Each named move below is a turn or a mirror, shown by a few rows before and after it. Which moves, in which order, take the first row of each later pair to the second? The first pair is answered.
Sorom:
[-14  -6   0 -16  19   5  10  17] => [-13  -1   2 -15  23   4  10  15]
[ 19   4 -11   2  20 -11  -5  11] => [ 18  -9 -17  -2   9 -10  -5  17]
[ -9  -5  -6 -11  -4   8  -6   1] => [-5 10  0 -7  9  7 -6 -7]
Vepuv:
[-10 -10   7 -10 -13   1  -6  -4] => [ -2 -14  -3   0 -16  -3  -7  -3]
[ -2  18  -7   2  27 -12   7  12] => [  0  17  -9   4  25 -13   7  13]
[-35 -12  41 -32 -11  24  -2 -15] => [ 23 -36 -22  29 -37 -11  -6 -11]
Gudus:
[ -2  11  11  -2   2  -1   2 -16] => [ -5  11   6 -12  13   0   4  -1]
[  0  21  -1 -10  29  13   8   2] => [ 17  22  -8  12  21   3   6 -13]
[ -1  -3  11  -6 -16   0 -11 -23] => [-10  -2   1 -29   6   4  -7   9]
[ 21   8  -6  29  -1 -13 -10 -32] => [-22   4  30 -15  -5  13  -8 -28]

Each pair is two moves apart.
[12  8 19  4  2 22  1 12] => [14  2 18 10 -9 21  0  6] => Vepuv, Gudus
[ -5  14  -8   9   4 -14  -2  -6] => [-15  -5 -10  -4 -13  -8  -3   4] => Vepuv, Sorom
[-4 -2 -2 -7  0  5  1  8] => [ 4 -5 -6  5 -9  2  1 -1] => Vepuv, Gudus
[ 12  10  -2  30 -13  -5 -11 -31] => [-24   3  24  -9 -15  18 -10 -22] => Sorom, Vepuv
[ -9  14  29 -18  16   6  -6  -5] => [  5 -16 -15 -16   4  -5  -5  32] => Gudus, Sorom
[ -4 -16  17  -3 -21  10   5  -6] => [ 19 -12 -15  12  -4  -6   8  15] => Gudus, Gudus
[ -9 -34  -7  27 -50  -2  -4 -16] => [-18 -45 -22   3 -40   2  -1  19] => Gudus, Vepuv
[-3  9 11  1  5 -3  0 -8] => [ -3 -10  -5  -4  -5  -4   1  11] => Sorom, Gudus
[  9  13 -13  18   5 -15   1   0] => [-2 24 -1  6 17 -8  3  1] => Vepuv, Gudus
[ -3  -8 -11 -13  11  -6   2  23] => [ 15   8  -4  18   9 -17  -1 -10] => Sorom, Gudus
[  2  -6 -14   0   0  -4   2   0] => [-3  7 -1 -5 12 -1  2 -5] => Sorom, Vepuv
[ 23  14  -5  16   2 -18 -16 -18] => [-11 -11  17 -17 -24   4 -16 -15] => Gudus, Sorom
[ 26  -5  -5  45 -36  -9   2 -42] => [ -8  -1 -28 -31  29   6  17  55] => Gudus, Gudus
[  7  12  14  12   3  -1  -2 -23] => [ 6 14 -2 -3 27 -3  2 10] => Gudus, Gudus
[ -1 -16  -7  17  -9  -6  -1  15] => [-3 -4 -7 11  9 -7  1 24] => Vepuv, Gudus
[ 1 -5 -9 -8 -3 -7  0 20] => [-11   4  16 -14  -5   2  -2   1] => Gudus, Vepuv
[-23  19 -18  -6  15  31  12  15] => [-19  30  -8   2  19  29  12   0] => Gudus, Vepuv
[-15  15  21 -11  -3   4   0 -13] => [-15  -1  17 -10 -20   5  -2 -13] => Vepuv, Gudus
[  8  19  14  -1  16  -4   1 -32] => [-10 -25  -3 -31 -11   6   2   6] => Gudus, Sorom
[-14   4 -10 -41   4  22  29  18] => [ 27  26 -32   6  18  -4  27   1] => Sorom, Gudus
[  1 -10 -12  -2 -20   3  -3   9] => [  3  -3 -19  -5  -5   1   0  19] => Vepuv, Gudus
[-32 -12   7 -14  14  10   0  24] => [  5   9 -15  25  32 -12  -1  13] => Sorom, Gudus
[-15   7  39  -5 -13  13   2 -34] => [  6 -27   1  16 -44   0   0 -21] => Sorom, Vepuv
[ 29  15  -5  28   4 -18  -9  -9] => [ -4 -20  16  -2 -38   4 -12 -11] => Sorom, Gudus
[-15  25  48 -14 -15  22  -9 -22] => [ -4   0 -16 -32   4  10  -1  58] => Sorom, Gudus
[  0  18   9   2   3  -6   2 -19] => [-14  -9  -1 -19 -12   2   3   7] => Gudus, Sorom
[  4 -45   3   5 -77   2  -5 -23] => [-15  31  61  -9 -12  12  -1 -58] => Vepuv, Sorom
[ 13 -13  -6 -13 -12  -9  19   2] => [  5   8  12 -20   6  -5  20  -7] => Vepuv, Sorom
[-15  21  19  -7  24  19  17   8] => [ 21  -2 -25  30   1  -3  13  14] => Vepuv, Sorom
[ 14  -9  -2  20 -19  -6  -5 -16] => [ -2  -7 -11 -16  10   1   2  28] => Gudus, Gudus
[ 11 -16 -14  -8 -10  -9  -2  14] => [ -2 -18   4 -17 -21   0  -4   2] => Gudus, Gudus
[  8  -1 -12   4  10  -7   0  10] => [-11  -5  12 -11  -3   6  -2  -4] => Gudus, Gudus
[ -8 -28 -12   9 -26  -3   0  17] => [-14  25  26  10  17   0   1 -13] => Sorom, Gudus
[ -9  20 -46 -25   7 -17  -2  17] => [-29  14  -1 -23 -32  -1  -9 -34] => Gudus, Gudus
[-2  4 21 -2 18 12  5 13] => [  8  -8  20  19 -10   8   0  -9] => Vepuv, Gudus
[-11 -15 -12 -19   8   1   6  31] => [-24   5  21 -23  13  10   4   5] => Gudus, Vepuv
[ 27  19  -8  18  -5 -16  -8   5] => [12 34  7 -2 17 -7 -5 13] => Vepuv, Gudus
[-3  6 -5 -8 10 11  5 11] => [ 8  0 -6 13 -9  6  2 -9] => Vepuv, Gudus
[-12 -27  -8 -15 -17   5   2  15] => [ 11  22  -2  12  27 -10   3  -8] => Gudus, Sorom
[ -7 -25  -8 -15  -5   3  -4  29] => [  0 -27   5   8 -29   2 -10  -6] => Gudus, Gudus
[  8   8 -17   0  17 -15   5  10] => [ -7  -7 -12 -18   6  -4   4  19] => Vepuv, Sorom
[  3   8  12   6  39 -10  -1  24] => [  6 -21  -8   8  14 -12  -2  38] => Vepuv, Sorom
[ -7  27  21 -12  18   3  -6 -10] => [ 14  29   6  11  17 -10  -8 -15] => Gudus, Gudus
